In the data rows, the value 50 means zero.
Some points:
[54 29 52 43 49 57 58 42 26 19 19 70 40 52 30 58 57 42 58 47 66 90 61 66 37 40
 77 40 65 41 54 41 53 67 41 43 55 64 52 40 66 53 37 37 39 49]
[74 66 52 58 60 54 39 60 72 55 44 41 57 48 50 55 31 63 56 68 57 60 51 55 52 24
 50 36 54 36 33 33 56 74 58 54 22 40 78 52 30 36 45 51 45 51]
[58 81 57 84 41 60 51 34 36 35 43 75 37 53 67 29 49 30 58 43 53 22 61 50 51 54
 39 57 75 50 63 48 53 43 51 43 36 48 53 62 53 62 31 54 72 91]
[58 56 67 47 47 70 52 30 75 27 70 43 68 27 46 25 60 57 30 43 44 53 59 44 48 63
 67 64 46 42 55 62 48 40 29 16 81 41 63 76 35 45 27 48 39 39]
[57 48 63 49 64 51 74 60 42 46 68 44 60 34 41 53 39 32 55 54 46 29 40 35 33 47
 68 82 61 28 51 24 33 46 51 47 61 49 30 42 70 63 57 40 54 40]
[43 38 45 59 78 52 57 24 37 52 36 61 33 53 36 56 31 62 36 21 52 39 32 18 55 51
 69 63 49 39 46 42 32 71 54 60 71 59 63 35 25 60 50 38 55 58]
[48 53 52 56 54 32 65 63 45 55 38 64 35 44 36 70 40 52 31 52 31 37 73 55 38 64
 25 51 53 62 31 34 75 60 66 25 65 26 39 59 74 38 52 68 36 55]
[47 68 71 55 35 23 42 50 32 59 51 59 24 55 29 47 64 76 58 80 39 57 39 35 48 15
 53 51 74 52 63 83 50 46 40 30 65 39 43 30 43 46 54 59 67 39]
[49 41 60 49 41 62 43 34 63 55 52 46 33 46 46 49 52 47 43 67 53 48 37 73 30 70
 61 48 50 76 53 59 63 81 39 72 48 56 48 36 66 76 47 47 55 65]
[49 56 58 45 55 55 53 33 61 68 42 55 41 46 54 30 37 50 67 51 71 58 54 47 32 52
 17 69 28 35 56 77 45 47 70 38 59 38 57 43 38 46 17 48 36 54]
[29 21 50 73 44 64 37 54 74 32 35 43 38 50 64 46 67 35 42 48 40 59 40 42 72 52
 38 37 60 76 79 52 55 45 69 40 41 26 45 34 45 51 49 43 45 48]
[45 69 42 50 68 53 82 45 51 33 43 48 68 27 40 50 54 48 32 62 27 50 46 67 30 43
 52 50 46 53 52 74 77 55 63 46 58 77 41 50 49 43 56 27 40 54]
[59 54 49 71 39 60 52 54 59 56 46 25 61 67 61 67 49 80 49 51 54 42 49 63 75 37
 47 60 73 20 71 52 76 58 54 67 57 76 75 53 57 66 42 48 33 44]
[52 62 28 47 59 65 40 66 24 63 53 48 46 65 55 32 68 55 47 85 76 33 60 51 48 80
 55 53 69 62 31 62 39 71 36 32 33 44 43 70 40 42 57 59 59 25]
[70 44 62 69 64 19 39 46 52 70 54 55 63 26 59 52 59 20 41 59 64 55 59 41 51 46
 47 60 28 43 26 60 64 44 51 51 43 57 72 58 42 58 49 47 64 43]
[60 38 52 25 63 41 43 61 53 41 51 50 38 79 46 40 74 37 63 43 57 42 38 45 49 45
 48 39 40 43 39 55 49 16 65 61 69 71 57 53 64 58 36 66 33 61]
[57 60 30 41 52 52 22 39 52 31 71 36 34 43 52 40 70 73 64 54 32 45 61 70 54 49
 60 66 21 63 41 28 48 42 77 61 40 51 31 41 31 69 49 39 51 48]
[47 54 40 54 36 46 73 57 61 60 29 35 51 49 40 38 59 46 94 44 36 55 53 63 62 64
 70 65 50 23 42 47 65 46 35 53 39 32 34 46 65 80 47 38 48 34]
[43 41 52 66 40 48 36 38 46 78 73 74 62 66 67 74 63 41 64 55 37 43 35 51 21 55
 54 64 68 48 53 24 53 59 67 32 48 58 47 29 47 45 53 35 23 41]
[51 47 74 41 49 41 41 44 25 22 51 60 40 44 64 64 38 50 39 43 39 39 61 76 77 52
 60 61 46 53 24 58 47 49 61 74 58 49 55 34 28 44 65 54 34 46]
[53 46 55 67 54 54 41 33 56 38 56 39 68 57 54 56 68 22 34 77 63 63 68 31 46 50
 37 34 33 36 43 77 49 53 47 68 52 48 33 36 61 50 69 33 67 68]
[41 25 49 51 51 65 60 59 65 65 31 67 34 53 59 21 48 25 67 42 23 51 44 48 44 42
 38 53 51 42 35 68 61 44 58 60 56 45 63 52 45 44 73 70 53 25]
[50 64 58 46 63 45 39 60 40 61 47 59 35 53 52 57 67 32 28 42 67 54 33 38 50 15
 59 39 31 48 55 33 63 30 28 41 22 31 66 64 68 59 59 25 49 40]
[36 51 37 45 53 29 56 44 57 61 68 67 66 38 80 53 76 66 44 43 43 68 48 49 55 68
 80 43 55 55 46 51 62 55 41 49 57 68 47 44 69 49 45 85 49 58]
[57 37 41 64 44 47 55 65 39 30 69 31 47 39 42 53 48 33 63 45 42 51 30 47 61 64
 66 20 70 66 45 64 42 38 63 53 63 47 73 81 46 55 41 25 57 47]
[62 40 59 39 63 74 63 68 36 73 54 58 46 47 76 56 28 83 60 66 42 39 37 52 33 47
 60 18 32 59 59 60 50 35 53 57 72 56 40 37 64 33 26 39 68 51]
[53 70 62 52 69 39 67 54 62 48 17 41 48 57 51 56 55 66 60 49 67 50 26 36 66 54
 49 51 26 63 38 60 65 59 48 25 29 75 36 41 32 53 57 61 60 59]
[65 63 58 65 38 71 24 47 41 57 53 48 85 58 28 61 51 34 46 51 42 56 43 43 61 38
 59 42 31 39 60 30 56 41 52 32 54 36 58 33 45 37 54 62 56 59]
[32 32 34 28 39 50 31 55 24 41 40 61 80 50 36 30 44 54 60 73 43 29 55 18 43 34
 49 60 56 61 49 36 69 62 48 63 64 61 56 72 44 48 48 46 47 63]
[37 80 60 41 67 62 55 53 32 65 37 47 64 61 28 51 65 23 48 41 26 26 47 74 60 65
 56 50 33 70 61 60 22 58 46 68 40 53 72 26 64 36 30 54 38 49]
[41 58 64 34 55 42 58 58 39 44 48 41 65 45 28 65 67 63 57 44 50 89 40 36 59 66
 32 47 72 50 41 37 41 58 90 34 42 57 57 56 57 35 60 65 74 45]
[66 50 50 72 57 38 52 44 36 38 33 20 34 58 74 32 65 71 39 51 46 58 24 35 41 63
 23 58 52 46 38 32 32 63 30 82 56 37 37 66 85 16 44 45 17 34]
[35 33 56 38 47 37 39 60 54 49 43 43 57 64 63 44 39 67 49 33 43 48 43 55 46 60
 49 55 53 51 18 50 49 40 64 22 22 42 44 56 48 64 44  8 41 83]
[37 59 28 96 38 16 43 62 67 34 57 58 43 71 44 53 17 43 57 59 37 71 39 61 43 48
 72 59 36 61 43 54 33 49 48 62 55 57 53 58 61 43 32 57 61 61]
[49 31 62 59 25 24 49 35 42 46 40 21 46 62 36 60 67 54 57 37 64  8 65 51 41 55
 36 28 44 60 56 39 56 69 46 36 60 67 36 57 35 50 41 58 80 25]
[68 38 22 45 51 47 55 28 39 80 54 33 30 45 56 15 25 44 17 43 24 61 60 52 70 46
 49 55 68 54 55 42 55 42 52 32 40 76 56 34 60 55 56 42 66 35]
[69 81 17 40 29 37 50 64 36 42 34 46 40 52 60 80 57 55 30 21 47 51 75 37 17 54
 39 28 51 42 50 59 39 53 52 60 60 36 46 57 40 71 37 61 52 27]
[23 76 69 36 52 62 50 58 77 39 56 60 30 56 69 36 59 48 28 54 51 34 56 62 50 37
 64 32 57 28 57 39 49 70 83 51 57 46 49 65 60 61 63 41 57 34]
[30 42 52 25 13 41 54 57 43 42 52 55 49 36 64 39 60 31 36 52 51 55 30 72 46 57
 34 51 45 20 56 39 42 46 26 42 47 68 52 30 26 16 16 40 61 47]
[34 48 43 57 83 70 47 56 35 36 59 50 71 91 64 58 21 31 57 52 50 59 44 52 49 61
 43 54 56 37 48 52 70 54 49 45 58 63 36 46 39 62 35 62 57 28]
[41 38 39 62 25 62 72 42 33 68 49 69 72 61 43 13 52 63 42 37 38 66 38 54 48 48
 60 18 20 38 46 59 43 73 56 51 42 27 54 51 34 63 62 63 32 51]
[49 48 55 43 56 34 62 40 64 45 59 50 51 52 55 52 32 53 73 62 33 44 86  7 60 67
 51 30 39 52 77 44 18 51 47 37 39 48 65 41 65 67 52 44 25 48]
[56 48 23 48 40 50 32 75 56 50 38 60 60 35 54 65 52 52 47 73 67 40 39 54 69 57
 47 62 41 46 46 71 22 52 57 32 74 48 67 22 68 63 67 35 47 30]
[62 50 59 37 77 37 42 69 44 73 41 40 55 62 46 47 56 50 45 58 38 79 63 73 47 59
 21 42 53 70 78 34 45 47 39 45 74 39 44 62 26 86 47 46 53 60]
[54 42 34 50 63 31 60 48 53 42 62 47 67 67 53 33 34 56 39 30 95 37 73 72 62 33
 73 42 64 71 48 50 55 39 42 39 64 32 38 27 60 31 54 49 31 56]
[69 28 59 56 57 56 51 29 48 50 58 78 35 34 40 56 41 49 59 65 61 41 34 71 78 45
 45 33 29 42 47 38 45 47 57 37 46 49 25 78 62 57 38 71 44 33]
[32 57 66 24 43 36 46 14 56 63 48 45 67 73 36 47 38 47 50 67 58 64 61 66 61 41
 53 62 73 62 35 51 29 30 63 71 39 43 54 66 59 53 43 50 61 37]
[39 47 23 56 88 46 36 48 48 39 47 59 41 36 28 59 63 52 49 56 38 42 33 54 33 44
 55 56 63 50 73 62 41 42 39 46 25 53 48 65 38 37 39 57 30 49]
[52 41 57 62 45 39 80 59 26 29 85 52 52 43 54 38 49 66 66 46 64 53 58 68 43 53
 31 72 33 55 89 52 65 45 68 58 27 44 69 50 50 46 68 49 56 34]
[33 59 57 45 33 40 46 66 46 52 50 55 44 43 51 40 42 45 57 49 74 33 28 43 59 61
 44 47 64 51 61 57 59 37 49 57 58 68 54 56 40 64 70 60 15 69]
[55 63 61 60 53 48 28 52 65 61 56 50 66 29 25 37 31 59 36 50 56 45 23 52 31 62
 31 29 55 54 38 24 58 45 33 64 59 50 64 42 61 55 59 51 56 48]
[72 34 71 56 40 47 45 71 43 57 53 43 45 67 29 58 64 58 29 36 40 54 52 52 39 55
 44 84 51 53 47 68 53 62 40 55 61 28 27 59 46 51 65 61 50 55]
[21 32 53 62 40 54 58 62 57 65 37 24 62 21 47 53 45 56 37 47 66 41 66 53 27 21
 67 63 49 66 48 56 22 45 68 56 35 63 39 54 55 57 41 63 45 53]
[67 45 35 50 45 76 37 43 58 57 47 59 41 51 62 48 79 52 68 36 54 59 75 46 59 29
 51 70 40 81 50 35 55 59 58 44 69 72 62 56 66 32 50 39 51 58]
[36 54 41 60 58 65 38 53 54 39 63 48 32 29 28 46 47 51 49 66 59 68 75 38 62 55
 29 38 45 35 30 31 57 39 27 62 54 54 44 21 40 61 56 56 44 61]
[40 35 36 40 58 56 54 36 74 31 29 80 58 57 61 56 47 75 56 43 61 45 44 65 37 62
 43 64 41 58 63 37 34 35 26 54 55 39 77 59 49 53 82 56 85 47]
[39 57 54 48 28 69 59 53 54 37 47 58 58 53 53 62 36 58 27 48 53 55 48 17 65 55
 56 71 42 83 53 49 80 25 44 66 33 53 42 46 57 63 19 58 50 23]
[40 59 54 42 37 54 48 33 41 75 58 65 46 42 52 78 33 53 59 35 53 61 55 49 77 61
 45 51 49 57 64 68 52 56 38 64 55 57 27 86 47 35 64 11 35 50]
[63 48 24 26 50 29 51 63 87 51 52 53 57 48 40 48 36 22 56 52 38 43 40 47 54 47
 53 54 50 47 77 50 58 68 46 61 52 56 29 59 35 22 54 49 46 40]
Along one direction, these points spread out more than along any other. For each point below, how far along it does it lie, from 0 to 99? The average is 50, and the first point in the table lies past the average. One standard deviation of the points above along it is 16.
[30 35 47 53 65 52 67 66 51 58 82 51 51 45 72 65 61 51 42 44 55 55 50 53 65 27
 40 57 58 44 48 47 20 79 35 57 52 49 49 54 37 63 28 58 57 59] 52
[49 72 67 55 65 39 31 60 44 59 37 51 63 25 65 31 52 42 67 35 63 59 58 32 55 45
 66 42 45 47 52 32 64 57 46 77 55 28 34 38 45 31 53 46 69 54] 47
[59 44 77 45 47 43 46 53 52 49 28 40 32 63 61 64 45 53 48 57 33 45 70 50 55 74
 67 55 53 45 43 47 52 54 37 34 55 39 63 49 37 26 51 57 54 49] 34
[36 55 38 65 59 54 73 44 60 66 64 53 49 75 30 62 73 65 37 60 50 38 65 44 44 46
 43 38 40 28 32 38 64 17 38 66 47 44 53 52 40 31 56 28 57 59] 46
[87 31 43 28 46 53 71 58 57 42 54 63 67 42 47 56 58 60 41 58 44 35 47 38 71 50
 45 47 73 45 49 57 50 57 62 69 29 33 51 43 58 55 29 53 59 83] 53
[50 29 65 53 65 57 31 61 51 66 56 34 41 27 42 63 50 47 63 46 58 58 70 52 32 66
 70 37 55 32 53 61 66 30 42 62 24 51 68 40 44 34 61 59 58 59] 54
[44 53 32 20 45 53 54  5 49 44 64 25 38 47 66 70 44 29 66 50 57 53 20 46 30 44
 50 53 53 54 47 66 71 61 52 48 50  8 62 40 54 53 51 61 44 58] 54
[47 66 49 48 38 71 88 63 52 56 56 23 33 43 53 69 46 35 68 61 45 55 43 48 58 30
 47 47 49 72 28 33 42 49 30 30 64 52 60 56 31 41 72 62 54 71] 45
[31 54 38 32 43 65 19 62 50 46 72 42 39 53 34 43 30 58 56 20 48 42 61 55 57 46
 33 59 29 30 49 71 52 69 43 29 44 54 51 63 87 47 48 51 69 65] 52
[73 60 55 53 41 61 55 46 78 52 67 77 48 50 35 37 51 50 67 13 68 48 54 43 42 53
 38 41 82 63 38 63 31 45 56 56 38 64 35 35 40 44 52 42 51 34] 54
[46 55 35 64 46 58 37 29 40 53 17 41 71 28 74 56 43 58 61 47 41 43 50 68 60 44
 47 40 66 33 57 55 34 21 60 49 56 46 29 62 59 54 66 68 55 58] 54
[68 51 74 36 45 50 39 46 52 24 64 55 66 58 71 50 41 54 52 41 22 52 60 50 39 22
 36 45 51 57 44 61 35 50 26 48 25 73 44 55 56 61 78 60 34 49] 52
[71 61 50 42 32 60 57 60 51 53 45 34 27 72 45 48 42 42 28 67 74 70 47 44 36 71
 71 55 38 41 73 37 38 38 72 47 44 66 35 58 38 41 73 70 47 72] 41
